In the data rows, 50 means zero.
Here are some numbered points:
tensor([43, 44, 49, 45, 47, 51, 53, 41, 51, 44, 42, 41, 43, 48, 47, 43, 48, 58,
        54, 45, 42, 56, 53, 50, 46, 44, 57, 54, 50, 48, 45, 53]) 0
tensor([37, 53, 41, 48, 37, 52, 58, 69, 15, 30, 35, 56, 75, 49, 51, 44, 69, 64,
        38, 65, 58, 57, 58, 49, 60, 66, 61, 51, 90, 77, 47, 68]) 1
tensor([40, 59, 51, 51, 66, 55, 53, 39, 49, 56, 36, 57, 48, 50, 46, 45, 36, 51,
        51, 53, 49, 39, 57, 51, 41, 42, 58, 51, 43, 49, 51, 50]) 2
tensor([58, 37, 54, 46, 54, 46, 51, 52, 62, 51, 41, 50, 45, 49, 48, 55, 32, 32,
        55, 42, 44, 52, 54, 44, 57, 53, 58, 45, 57, 55, 44, 62]) 3
tensor([31, 29, 42, 61, 46, 39, 60, 40, 63, 54, 46, 49, 49, 40, 59, 49, 40, 43,
        52, 45, 35, 44, 49, 56, 41, 52, 66, 31, 58, 53, 62, 59]) 4
tensor([52, 69, 37, 32, 39, 40, 35, 47, 30, 51, 62, 42, 43, 39, 42, 63, 73, 65,
        50, 45, 82, 56, 7, 48, 55, 63, 52, 38, 60, 49, 64, 58]) 5
tensor([62, 53, 26, 58, 51, 45, 60, 44, 41, 47, 58, 64, 46, 50, 47, 52, 52, 43,
        50, 58, 41, 54, 39, 50, 56, 39, 40, 61, 54, 35, 68, 43]) 6
tensor([56, 58, 51, 57, 55, 43, 46, 42, 54, 50, 43, 50, 39, 54, 55, 45, 51, 47,
        46, 48, 46, 45, 60, 58, 43, 59, 68, 48, 47, 44, 52, 57]) 7
tensor([66, 62, 46, 62, 66, 53, 32, 61, 60, 48, 55, 49, 68, 42, 42, 32, 49, 40,
        47, 43, 40, 42, 48, 13, 43, 47, 10, 57, 25, 39, 33, 65]) 8
tensor([41, 37, 63, 59, 69, 46, 58, 51, 45, 46, 42, 54, 61, 58, 49, 44, 46, 42,
        56, 66, 51, 54, 50, 58, 34, 46, 58, 42, 50, 75, 40, 60]) 9
tensor([53, 28, 59, 48, 39, 46, 62, 52, 56, 51, 44, 53, 45, 50, 51, 48, 37, 36,
        58, 47, 52, 52, 53, 49, 56, 49, 62, 50, 56, 66, 43, 54]) 10
tensor([38, 52, 73, 64, 64, 39, 32, 29, 41, 40, 36, 18, 65, 66, 66, 51, 68, 58,
        27, 65, 39, 59, 65, 48, 33, 51, 27, 34, 49, 51, 78, 36]) 11
tensor([59, 44, 47, 39, 56, 48, 53, 47, 58, 46, 45, 48, 41, 54, 48, 43, 43, 47,
        45, 48, 64, 57, 48, 53, 56, 39, 64, 44, 58, 47, 50, 60]) 12
tensor([46, 30, 39, 53, 43, 46, 59, 41, 62, 52, 48, 54, 51, 44, 50, 46, 49, 28,
        58, 43, 35, 54, 55, 57, 54, 59, 57, 38, 51, 47, 39, 53]) 13
tensor([58, 62, 53, 47, 45, 41, 55, 48, 44, 56, 55, 44, 51, 54, 42, 54, 49, 64,
        32, 54, 40, 46, 26, 46, 47, 52, 51, 47, 35, 61, 50, 50]) 14
tensor([42, 52, 55, 99, 60, 42, 41, 48, 45, 37, 25, 58, 69, 67, 76, 57, 69, 39,
        21, 56, 55, 36, 51, 97, 32, 55, 27, 27, 63, 52, 53, 72]) 15
tensor([50, 65, 62, 48, 45, 50, 53, 70, 43, 73, 45, 50, 72, 54, 66, 64, 86, 83,
        30, 55, 58, 44, 61, 62, 61, 42, 59, 40, 62, 60, 44, 68]) 16
tensor([40, 54, 42, 48, 52, 49, 50, 57, 51, 55, 48, 41, 41, 42, 57, 45, 48, 46,
        53, 47, 51, 56, 55, 49, 52, 43, 59, 53, 56, 51, 49, 49]) 17
tensor([51, 52, 54, 41, 56, 44, 55, 54, 55, 47, 51, 46, 39, 49, 58, 42, 45, 51,
        54, 57, 57, 48, 54, 53, 55, 47, 59, 54, 56, 49, 44, 48]) 18
tensor([71, 40, 49, 38, 50, 41, 54, 39, 51, 58, 50, 50, 37, 49, 43, 44, 44, 64,
        45, 47, 60, 67, 61, 62, 40, 38, 48, 45, 32, 52, 66, 65]) 19
tensor([44, 64, 45, 29, 59, 38, 43, 47, 44, 27, 66, 32, 46, 53, 46, 60, 44, 77,
        35, 79, 64, 54, 30, 57, 56, 50, 72, 51, 52, 46, 45, 29]) 20
tensor([38, 47, 41, 50, 51, 52, 54, 42, 49, 48, 43, 44, 47, 42, 47, 47, 43, 47,
        52, 43, 50, 56, 52, 46, 53, 46, 67, 52, 51, 50, 50, 53]) 21
tensor([87, 19, 37, 54, 43, 48, 62, 54, 36, 55, 49, 50, 43, 55, 45, 82, 37, 60,
        46, 48, 52, 54, 44, 57, 62, 43, 47, 52, 50, 48, 56, 53]) 22
tensor([35, 46, 60, 44, 69, 42, 48, 48, 23, 36, 51, 42, 61, 52, 42, 64, 35, 58,
        52, 57, 62, 54, 46, 57, 46, 39, 64, 51, 64, 69, 39, 50]) 23
tensor([62, 46, 44, 50, 46, 51, 42, 46, 44, 47, 58, 36, 45, 45, 53, 51, 65, 55,
        34, 52, 56, 50, 43, 66, 54, 47, 63, 52, 39, 53, 56, 57]) 24
tensor([47, 32, 44, 51, 49, 49, 57, 47, 56, 45, 43, 48, 46, 43, 49, 41, 40, 37,
        57, 50, 47, 54, 51, 44, 55, 47, 55, 49, 47, 48, 47, 58]) 25
tensor([14, 62, 60, 55, 27, 33, 59, 39, 63, 47, 42, 54, 51, 38, 19, 56, 66, 62,
        62, 48, 79, 44, 47, 57, 20, 39, 41, 22, 81, 46, 56, 43]) 26
tensor([50, 69, 58, 49, 63, 44, 49, 64, 39, 59, 56, 47, 49, 47, 58, 52, 43, 63,
        56, 55, 36, 48, 48, 57, 45, 67, 54, 44, 50, 47, 53, 51]) 27
tensor([49, 44, 49, 40, 50, 49, 55, 44, 53, 50, 47, 40, 43, 41, 53, 49, 41, 44,
        56, 50, 54, 53, 53, 52, 52, 46, 62, 48, 45, 48, 51, 52]) 28
tensor([47, 41, 46, 80, 55, 46, 37, 37, 55, 46, 58, 52, 57, 58, 43, 66, 45, 56,
        27, 49, 45, 65, 56, 67, 72, 43, 54, 49, 47, 36, 98, 43]) 29
tensor([53, 52, 49, 56, 51, 36, 21, 38, 38, 47, 48, 41, 54, 52, 67, 50, 72, 46,
        28, 64, 58, 47, 60, 52, 55, 53, 40, 39, 44, 49, 63, 35]) 30
tensor([55, 29, 41, 47, 54, 53, 58, 45, 58, 45, 42, 47, 48, 43, 48, 37, 43, 37,
        59, 49, 48, 55, 51, 48, 60, 47, 53, 48, 45, 46, 48, 64]) 31
tensor([50, 38, 52, 48, 57, 48, 59, 50, 59, 40, 41, 44, 45, 50, 52, 42, 42, 43,
        58, 55, 48, 51, 47, 48, 51, 51, 64, 49, 48, 47, 48, 61]) 32
tensor([54, 26, 46, 55, 56, 47, 61, 43, 56, 49, 40, 49, 54, 44, 46, 33, 42, 37,
        53, 52, 48, 55, 52, 53, 52, 53, 49, 42, 44, 46, 47, 69]) 33
tensor([61, 60, 41, 52, 47, 48, 49, 64, 39, 51, 51, 40, 54, 51, 45, 52, 46, 58,
        33, 53, 56, 43, 33, 64, 68, 50, 68, 48, 50, 41, 52, 55]) 34
tensor([50, 38, 47, 45, 52, 50, 55, 45, 56, 51, 39, 41, 46, 48, 58, 49, 45, 41,
        56, 52, 49, 52, 56, 48, 55, 47, 60, 56, 50, 49, 50, 54]) 35
tensor([72, 58, 33, 51, 62, 53, 21, 49, 43, 48, 42, 61, 57, 41, 39, 53, 37, 44,
        57, 44, 52, 58, 64, 16, 37, 61, 32, 78, 48, 43, 31, 30]) 36
tensor([44, 39, 51, 41, 50, 44, 56, 43, 56, 49, 40, 43, 44, 42, 53, 45, 42, 42,
        56, 48, 49, 50, 53, 45, 54, 46, 60, 48, 47, 44, 48, 53]) 37
tensor([73, 28, 31, 66, 37, 46, 60, 47, 61, 33, 33, 44, 55, 38, 44, 37, 35, 26,
        48, 38, 20, 50, 48, 37, 54, 48, 46, 45, 43, 61, 65, 67]) 38
tensor([41, 54, 55, 47, 61, 47, 54, 52, 60, 48, 41, 47, 42, 54, 54, 45, 35, 53,
        55, 56, 50, 49, 47, 46, 54, 53, 62, 57, 52, 47, 48, 52]) 39
tensor([38, 57, 43, 40, 45, 45, 59, 43, 56, 48, 41, 38, 49, 45, 52, 51, 40, 53,
        52, 49, 44, 51, 55, 46, 48, 41, 66, 41, 52, 48, 50, 49]) 40
tensor([74, 56, 42, 74, 41, 46, 44, 62, 22, 27, 57, 54, 33, 53, 34, 62, 36, 45,
        50, 70, 44, 56, 56, 66, 49, 48, 62, 69, 52, 38, 74, 33]) 41
tensor([35, 47, 84, 47, 70, 46, 42, 56, 66, 58, 72, 68, 43, 51, 54, 35, 79, 46,
        62, 51, 50, 28, 37, 35, 52, 71, 50, 76, 55, 47, 45, 39]) 42
tensor([40, 39, 59, 66, 60, 51, 59, 41, 57, 67, 48, 57, 47, 51, 51, 59, 35, 50,
        63, 47, 42, 44, 57, 59, 37, 51, 55, 37, 38, 69, 51, 37]) 43
tensor([26, 43, 44, 56, 46, 39, 57, 49, 43, 45, 40, 57, 52, 36, 42, 48, 76, 43,
        40, 30, 61, 64, 32, 53, 63, 64, 64, 46, 65, 52, 51, 73]) 44
tensor([77, 88, 45, 48, 61, 60, 35, 51, 54, 69, 81, 39, 54, 35, 62, 57, 47, 99,
        34, 34, 32, 45, 58, 19, 46, 66, 0, 79, 51, 46, 46, 49]) 45
tensor([46, 48, 46, 48, 12, 44, 36, 55, 17, 34, 79, 50, 49, 48, 49, 35, 64, 41,
        34, 49, 45, 51, 8, 71, 47, 61, 30, 32, 52, 58, 39, 49]) 46
tensor([48, 53, 36, 64, 54, 53, 62, 52, 58, 47, 51, 50, 56, 57, 57, 45, 42, 47,
        56, 49, 45, 53, 47, 62, 53, 56, 63, 54, 42, 45, 54, 61]) 47
tensor([49, 53, 47, 39, 47, 47, 53, 49, 56, 49, 51, 48, 50, 45, 47, 44, 42, 38,
        54, 50, 44, 52, 54, 42, 60, 46, 58, 51, 39, 54, 47, 55]) 48
tensor([21, 64, 49, 53, 43, 52, 46, 40, 62, 40, 76, 38, 62, 46, 53, 59, 49, 52,
        53, 56, 55, 39, 51, 48, 60, 62, 69, 47, 62, 49, 71, 51]) 49
tensor([54, 60, 49, 51, 42, 47, 58, 54, 53, 52, 50, 52, 38, 41, 38, 67, 38, 44,
        51, 66, 53, 40, 60, 46, 46, 48, 57, 45, 44, 50, 48, 48]) 50
tensor([46, 38, 48, 41, 51, 46, 56, 45, 55, 48, 41, 45, 45, 47, 56, 45, 43, 44,
        55, 48, 48, 52, 55, 46, 54, 44, 61, 49, 47, 47, 47, 54]) 51
tensor([41, 84, 88, 26, 51, 49, 46, 61, 43, 36, 45, 57, 51, 45, 45, 54, 54, 59,
        54, 57, 48, 54, 56, 29, 56, 57, 32, 67, 46, 51, 24, 32]) 52
tensor([52, 59, 36, 39, 38, 42, 48, 45, 21, 34, 54, 49, 47, 46, 29, 48, 35, 55,
        64, 55, 56, 58, 13, 45, 51, 64, 65, 54, 50, 43, 62, 52]) 53
tensor([69, 57, 28, 47, 52, 57, 42, 66, 49, 58, 39, 52, 64, 48, 41, 81, 50, 62,
        59, 43, 61, 50, 53, 9, 42, 47, 48, 54, 50, 42, 38, 59]) 54
tensor([28, 42, 75, 36, 62, 52, 54, 70, 45, 51, 54, 60, 53, 53, 52, 53, 52, 57,
        61, 63, 58, 39, 64, 49, 51, 49, 62, 58, 59, 67, 40, 47]) 55
tensor([68, 66, 61, 79, 46, 55, 44, 43, 61, 55, 31, 63, 40, 56, 48, 72, 29, 40,
        45, 43, 59, 49, 55, 58, 24, 55, 35, 58, 27, 69, 61, 69]) 56
tensor([54, 38, 47, 46, 44, 42, 53, 38, 45, 71, 49, 33, 47, 51, 49, 80, 44, 55,
        47, 50, 77, 62, 32, 53, 41, 40, 44, 37, 52, 46, 44, 62]) 57
tensor([53, 33, 51, 49, 45, 40, 53, 52, 57, 58, 40, 56, 51, 57, 58, 59, 40, 37,
        39, 52, 68, 64, 53, 43, 40, 47, 43, 46, 39, 60, 44, 52]) 58
tensor([65, 36, 44, 62, 44, 53, 32, 35, 44, 22, 46, 38, 59, 61, 51, 45, 74, 66,
        60, 34, 69, 59, 58, 40, 53, 65, 53, 63, 39, 42, 68, 59]) 59
tensor([44, 40, 51, 45, 51, 49, 54, 47, 52, 50, 37, 41, 41, 52, 43, 47, 43, 47,
        49, 51, 45, 57, 51, 48, 50, 49, 55, 52, 51, 48, 51, 51]) 60
tensor([40, 39, 42, 51, 33, 57, 59, 44, 26, 28, 54, 41, 67, 51, 33, 43, 48, 62,
        57, 45, 53, 52, 53, 41, 39, 34, 63, 66, 50, 55, 48, 48]) 61
tensor([37, 44, 64, 38, 58, 48, 54, 64, 53, 52, 42, 43, 43, 51, 48, 43, 49, 46,
        53, 54, 55, 56, 55, 50, 53, 46, 44, 47, 65, 51, 46, 50]) 62
tensor([72, 72, 60, 34, 58, 38, 17, 61, 41, 63, 70, 47, 42, 43, 68, 49, 48, 69,
        30, 53, 44, 52, 40, 39, 41, 85, 48, 53, 36, 43, 60, 39]) 63
tensor([39, 81, 71, 69, 86, 78, 29, 52, 46, 73, 43, 88, 56, 51, 54, 58, 51, 48,
        43, 31, 29, 30, 55, 60, 35, 35, 0, 44, 56, 18, 41, 7]) 64
New points follow, each followed by the numbers of its three nearest points above, looking only along the 8 directions in which the numbered points spread most, nearest first.
tensor([63, 51, 45, 34, 38, 43, 45, 47, 45, 23, 53, 68, 42, 36, 50, 34, 96, 30,
        52, 59, 49, 52, 17, 40, 44, 73, 59, 53, 56, 52, 61, 51]) --> 46 44 49
tensor([50, 24, 55, 46, 36, 55, 43, 48, 46, 47, 37, 50, 46, 55, 41, 33, 57, 53,
        57, 54, 25, 44, 63, 50, 52, 62, 23, 53, 44, 60, 54, 75]) --> 33 31 47
tensor([64, 58, 88, 31, 67, 53, 67, 73, 36, 59, 80, 76, 38, 61, 70, 65, 41, 88,
        56, 36, 54, 37, 46, 55, 44, 38, 29, 76, 66, 61, 47, 10]) --> 52 27 55
tensor([28, 58, 45, 51, 68, 63, 45, 40, 48, 78, 48, 60, 43, 61, 53, 41, 76, 74,
        56, 54, 48, 43, 44, 54, 36, 50, 53, 57, 46, 50, 38, 36]) --> 27 62 2
tensor([55, 70, 46, 60, 37, 71, 36, 46, 64, 75, 57, 70, 61, 54, 64, 64, 90, 67,
        73, 51, 56, 56, 25, 16, 40, 64, 55, 54, 61, 57, 36, 50]) --> 14 27 54
tensor([44, 57, 58, 65, 78, 60, 52, 39, 59, 63, 52, 60, 45, 50, 42, 45, 39, 44,
        47, 47, 49, 34, 57, 63, 32, 65, 59, 44, 42, 39, 57, 50]) --> 43 2 7
tensor([21, 53, 45, 39, 32, 43, 43, 63, 50, 41, 74, 66, 53, 40, 51, 58, 85, 51,
        72, 48, 70, 49, 47, 32, 65, 56, 9, 56, 57, 64, 48, 50]) --> 44 62 52
tensor([40, 63, 54, 43, 63, 58, 49, 52, 63, 66, 64, 80, 55, 30, 69, 50, 69, 47,
        55, 54, 32, 42, 60, 53, 42, 64, 38, 39, 60, 54, 46, 21]) --> 42 27 62
tensor([29, 54, 28, 47, 52, 65, 36, 57, 50, 27, 44, 34, 43, 52, 35, 41, 57, 42,
        54, 43, 80, 63, 54, 37, 53, 36, 26, 57, 76, 51, 46, 51]) --> 61 0 21
tensor([64, 99, 57, 45, 75, 58, 28, 69, 65, 76, 41, 58, 64, 47, 48, 52, 48, 54,
        45, 53, 52, 20, 71, 30, 39, 67, 33, 46, 42, 44, 37, 39]) --> 52 45 27
tensor([52, 53, 80, 55, 66, 61, 37, 52, 60, 56, 45, 51, 46, 52, 45, 56, 39, 58,
        42, 41, 40, 42, 64, 48, 55, 56, 47, 59, 55, 58, 41, 52]) --> 2 27 39
tensor([38, 66, 52, 62, 55, 52, 59, 53, 57, 47, 61, 58, 52, 52, 52, 31, 48, 34,
        56, 53, 48, 45, 57, 60, 43, 50, 35, 50, 49, 52, 43, 31]) --> 2 62 17
tensor([42, 45, 50, 40, 46, 48, 61, 39, 44, 51, 49, 36, 58, 47, 50, 55, 46, 60,
        56, 51, 73, 49, 65, 42, 48, 41, 63, 52, 60, 43, 53, 47]) --> 40 18 17
tensor([39, 44, 57, 62, 37, 49, 52, 44, 58, 46, 38, 60, 40, 46, 49, 50, 32, 51,
        56, 49, 37, 53, 56, 57, 50, 34, 40, 53, 53, 61, 45, 44]) --> 2 43 60
tensor([58, 45, 51, 55, 55, 47, 34, 66, 15, 39, 52, 24, 48, 47, 44, 57, 72, 68,
        23, 38, 53, 52, 47, 63, 66, 52, 45, 54, 50, 51, 73, 36]) --> 30 34 24
tensor([20, 64, 66, 45, 53, 48, 39, 50, 62, 49, 57, 61, 65, 48, 49, 49, 54, 55,
        54, 53, 46, 44, 60, 48, 45, 59, 28, 46, 43, 51, 53, 47]) --> 27 62 42
tensor([61, 60, 54, 50, 48, 62, 57, 54, 47, 60, 54, 70, 48, 57, 41, 45, 59, 45,
        27, 61, 45, 31, 33, 69, 64, 41, 46, 61, 42, 44, 52, 33]) --> 27 14 6
tensor([46, 42, 58, 47, 43, 42, 58, 53, 54, 40, 53, 46, 51, 46, 48, 39, 50, 39,
        58, 56, 48, 56, 56, 53, 55, 50, 45, 47, 49, 51, 40, 46]) --> 0 17 21
tensor([39, 45, 41, 42, 33, 41, 57, 51, 31, 39, 54, 59, 59, 37, 29, 63, 75, 54,
        66, 52, 58, 52, 32, 49, 48, 48, 44, 43, 23, 58, 47, 54]) --> 44 61 53
tensor([39, 42, 55, 48, 53, 47, 50, 45, 63, 55, 39, 44, 45, 47, 42, 52, 44, 42,
        50, 54, 63, 52, 53, 38, 49, 50, 63, 54, 53, 48, 52, 46]) --> 40 60 17
tensor([51, 49, 42, 59, 42, 53, 51, 52, 59, 50, 39, 66, 52, 52, 49, 51, 40, 46,
        44, 32, 38, 58, 47, 51, 48, 45, 39, 48, 50, 56, 43, 55]) --> 58 3 33
tensor([23, 58, 47, 28, 73, 41, 45, 60, 53, 45, 68, 37, 41, 37, 42, 54, 53, 40,
        35, 67, 59, 47, 16, 51, 55, 67, 53, 47, 57, 53, 53, 49]) --> 49 27 14
tensor([45, 48, 48, 47, 34, 33, 43, 35, 34, 40, 54, 48, 64, 54, 43, 51, 56, 43,
        49, 67, 28, 52, 22, 62, 48, 46, 25, 44, 51, 51, 58, 21]) --> 6 49 46
tensor([37, 36, 54, 49, 52, 48, 52, 41, 63, 58, 39, 47, 47, 47, 46, 52, 43, 45,
        48, 54, 61, 53, 49, 40, 46, 52, 60, 49, 57, 51, 53, 49]) --> 40 60 37
tensor([24, 47, 46, 53, 56, 62, 59, 50, 66, 65, 49, 44, 51, 48, 56, 40, 66, 62,
        49, 52, 61, 46, 42, 53, 40, 51, 50, 57, 67, 49, 50, 64]) --> 62 17 18
tensor([61, 55, 91, 75, 60, 76, 57, 67, 32, 67, 52, 71, 54, 34, 43, 66, 53, 65,
        43, 31, 30, 32, 68, 27, 24, 22, 42, 58, 39, 72, 32, 0]) --> 52 36 2
tensor([43, 43, 50, 53, 38, 60, 44, 47, 49, 60, 48, 41, 46, 64, 59, 66, 56, 55,
        56, 46, 58, 57, 51, 46, 33, 50, 51, 49, 49, 53, 44, 60]) --> 58 17 12
tensor([77, 36, 55, 41, 30, 68, 39, 55, 44, 45, 44, 46, 30, 70, 54, 60, 48, 67,
        47, 65, 46, 44, 58, 51, 40, 56, 76, 74, 50, 50, 56, 53]) --> 34 12 19
tensor([65, 51, 49, 38, 42, 47, 39, 39, 51, 58, 54, 48, 43, 37, 43, 76, 53, 53,
        35, 65, 48, 54, 53, 43, 52, 67, 58, 39, 46, 45, 43, 56]) --> 14 34 19
tensor([52, 51, 50, 55, 46, 50, 54, 59, 59, 64, 42, 45, 55, 47, 48, 57, 40, 57,
        43, 58, 38, 59, 47, 36, 58, 40, 26, 57, 54, 50, 49, 54]) --> 58 50 17
tensor([47, 47, 49, 47, 52, 46, 53, 42, 56, 46, 39, 44, 43, 48, 46, 45, 40, 47,
        54, 45, 46, 56, 52, 49, 52, 49, 61, 43, 48, 47, 48, 52]) --> 60 37 28
tensor([26, 55, 61, 50, 76, 62, 67, 47, 43, 52, 55, 63, 47, 50, 37, 52, 69, 64,
        59, 35, 34, 35, 50, 59, 54, 43, 60, 56, 54, 45, 48, 47]) --> 62 2 39
tensor([51, 59, 36, 48, 45, 48, 38, 51, 47, 53, 56, 75, 48, 45, 44, 37, 73, 48,
        48, 56, 60, 62, 36, 58, 51, 48, 40, 45, 47, 49, 51, 46]) --> 14 6 34
tensor([42, 52, 52, 61, 49, 60, 38, 62, 41, 61, 29, 40, 76, 72, 56, 54, 56, 44,
        25, 52, 54, 68, 43, 71, 58, 58, 54, 36, 41, 39, 68, 53]) --> 30 24 11
tensor([33, 52, 53, 38, 45, 49, 52, 52, 49, 50, 57, 48, 50, 47, 48, 55, 49, 51,
        59, 38, 29, 51, 47, 51, 52, 55, 36, 39, 61, 53, 56, 48]) --> 17 0 62
tensor([49, 63, 42, 33, 52, 47, 50, 37, 44, 58, 76, 46, 53, 42, 52, 62, 45, 63,
        47, 50, 60, 52, 26, 60, 71, 53, 57, 52, 51, 50, 45, 50]) --> 14 34 27
tensor([51, 41, 65, 35, 33, 45, 55, 61, 39, 39, 56, 60, 56, 46, 48, 30, 50, 28,
        40, 44, 38, 63, 49, 48, 44, 40, 0, 65, 48, 67, 38, 38]) --> 8 0 48
tensor([58, 40, 55, 44, 45, 57, 47, 41, 54, 49, 46, 39, 43, 59, 62, 49, 58, 42,
        43, 46, 44, 51, 59, 56, 47, 57, 65, 54, 53, 47, 55, 49]) --> 7 47 35
tensor([50, 32, 50, 56, 41, 56, 57, 52, 38, 48, 32, 57, 50, 41, 59, 60, 56, 42,
        31, 41, 22, 38, 56, 60, 48, 51, 55, 17, 65, 57, 40, 24]) --> 9 7 47
tensor([54, 55, 38, 37, 46, 40, 60, 46, 45, 57, 53, 42, 42, 36, 51, 46, 24, 72,
        60, 30, 61, 52, 69, 27, 38, 46, 55, 63, 49, 57, 40, 39]) --> 50 48 18
tensor([57, 61, 40, 60, 47, 39, 27, 44, 23, 50, 69, 63, 52, 51, 60, 58, 80, 47,
        35, 73, 65, 48, 54, 73, 58, 50, 52, 44, 50, 56, 69, 49]) --> 30 24 34
tensor([54, 46, 44, 57, 52, 50, 50, 50, 36, 44, 54, 58, 43, 49, 49, 54, 45, 48,
        46, 58, 55, 46, 38, 58, 52, 44, 58, 54, 44, 42, 48, 39]) --> 6 50 0
tensor([43, 40, 48, 67, 30, 59, 26, 51, 27, 28, 52, 69, 48, 51, 50, 37, 79, 33,
        49, 55, 58, 54, 39, 61, 64, 85, 55, 54, 51, 42, 74, 52]) --> 46 59 30
tensor([66, 70, 57, 48, 70, 64, 52, 49, 65, 80, 60, 52, 44, 45, 49, 54, 39, 71,
        44, 53, 38, 29, 45, 36, 40, 47, 51, 55, 43, 44, 51, 41]) --> 27 50 2
tensor([53, 78, 99, 35, 72, 56, 42, 96, 36, 83, 56, 51, 54, 68, 48, 67, 57, 81,
        55, 63, 68, 44, 48, 26, 46, 64, 47, 67, 63, 67, 30, 25]) --> 52 55 27
tensor([38, 35, 35, 46, 44, 56, 57, 47, 60, 49, 49, 38, 72, 57, 58, 52, 60, 65,
        44, 42, 61, 51, 56, 55, 58, 38, 63, 50, 52, 48, 53, 61]) --> 12 0 17
tensor([72, 64, 49, 49, 46, 45, 39, 40, 53, 63, 71, 34, 48, 60, 64, 69, 66, 78,
        29, 62, 72, 41, 50, 51, 56, 47, 46, 53, 43, 58, 50, 45]) --> 14 34 24
tensor([49, 43, 44, 60, 34, 48, 54, 44, 36, 48, 48, 35, 53, 55, 47, 54, 49, 64,
        56, 44, 45, 56, 53, 48, 27, 35, 48, 58, 43, 52, 55, 44]) --> 50 0 60
tensor([79, 32, 19, 57, 57, 61, 68, 57, 53, 38, 71, 40, 42, 29, 70, 39, 31, 31,
        46, 41, 19, 58, 57, 32, 38, 48, 26, 64, 44, 59, 50, 57]) --> 38 31 33
tensor([56, 64, 39, 40, 53, 41, 51, 50, 64, 59, 74, 40, 46, 54, 65, 68, 45, 56,
        61, 52, 45, 59, 43, 36, 45, 61, 40, 50, 49, 49, 61, 43]) --> 14 27 17
tensor([96, 66, 58, 42, 55, 32, 26, 40, 18, 40, 62, 32, 46, 43, 58, 64, 47, 89,
        54, 60, 57, 54, 49, 52, 60, 52, 66, 41, 35, 44, 61, 45]) --> 34 20 14
tensor([42, 62, 55, 53, 43, 60, 46, 54, 51, 54, 58, 76, 54, 41, 47, 57, 64, 40,
        65, 40, 38, 40, 63, 56, 53, 51, 29, 45, 53, 41, 48, 31]) --> 2 27 62
tensor([43, 62, 41, 69, 33, 60, 34, 57, 53, 50, 42, 67, 62, 44, 58, 42, 39, 46,
        41, 31, 37, 56, 57, 27, 42, 46, 0, 45, 42, 65, 37, 53]) --> 8 36 56
tensor([29, 53, 45, 44, 56, 63, 51, 60, 61, 54, 51, 59, 64, 50, 64, 46, 67, 42,
        63, 58, 42, 52, 57, 49, 53, 50, 60, 59, 64, 57, 57, 52]) --> 62 17 18
tensor([50, 59, 47, 52, 48, 52, 60, 52, 56, 59, 49, 49, 49, 56, 52, 75, 31, 54,
        50, 35, 42, 55, 48, 46, 47, 44, 56, 47, 36, 63, 45, 46]) --> 50 58 19
tensor([17, 59, 42, 34, 60, 40, 39, 51, 37, 47, 60, 45, 46, 50, 56, 59, 65, 54,
        46, 52, 98, 59, 48, 38, 55, 52, 65, 59, 76, 40, 50, 48]) --> 23 49 20
tensor([43, 49, 48, 58, 42, 48, 53, 50, 48, 42, 82, 71, 66, 60, 38, 50, 46, 46,
        47, 52, 43, 45, 15, 58, 74, 44, 25, 63, 43, 39, 50, 30]) --> 6 14 53
tensor([39, 45, 33, 59, 52, 65, 48, 48, 48, 63, 42, 43, 63, 57, 48, 54, 59, 54,
        52, 48, 50, 55, 56, 21, 47, 47, 42, 51, 35, 44, 40, 54]) --> 58 0 17
tensor([49, 42, 49, 46, 35, 55, 52, 45, 61, 59, 54, 71, 58, 53, 40, 65, 60, 41,
        70, 45, 44, 34, 64, 45, 52, 62, 53, 50, 58, 59, 33, 48]) --> 62 0 17
tensor([48, 72, 38, 91, 53, 69, 43, 64, 21, 58, 19, 44, 87, 77, 57, 58, 65, 53,
        25, 37, 50, 46, 54, 87, 16, 51, 36, 27, 66, 46, 54, 53]) --> 15 11 30
tensor([38, 42, 70, 59, 78, 54, 44, 63, 50, 51, 48, 51, 63, 63, 54, 40, 76, 58,
        21, 72, 46, 50, 51, 72, 36, 28, 20, 29, 65, 51, 52, 69]) --> 11 15 30
tensor([59, 58, 61, 82, 41, 27, 53, 58, 52, 37, 48, 48, 59, 63, 55, 16, 32, 37,
        57, 70, 43, 53, 57, 64, 34, 49, 47, 35, 49, 81, 65, 47]) --> 47 7 9
tensor([21, 76, 38, 35, 76, 36, 38, 63, 52, 44, 55, 48, 62, 39, 44, 33, 30, 59,
        51, 55, 32, 58, 53, 33, 38, 38, 23, 71, 38, 33, 54, 36]) --> 52 27 36
tensor([47, 41, 45, 39, 40, 46, 52, 48, 57, 49, 46, 45, 47, 47, 46, 47, 49, 58,
        48, 46, 58, 61, 54, 49, 56, 34, 50, 49, 43, 47, 63, 59]) --> 12 28 60
tensor([40, 48, 49, 48, 53, 48, 50, 43, 58, 48, 48, 50, 42, 45, 49, 52, 34, 51,
        55, 62, 45, 46, 44, 51, 60, 52, 72, 48, 57, 49, 47, 57]) --> 40 28 21
tensor([45, 44, 30, 51, 44, 73, 35, 47, 17, 22, 27, 27, 71, 55, 44, 39, 68, 46,
        44, 46, 43, 66, 61, 44, 57, 67, 64, 71, 53, 52, 62, 64]) --> 59 61 1
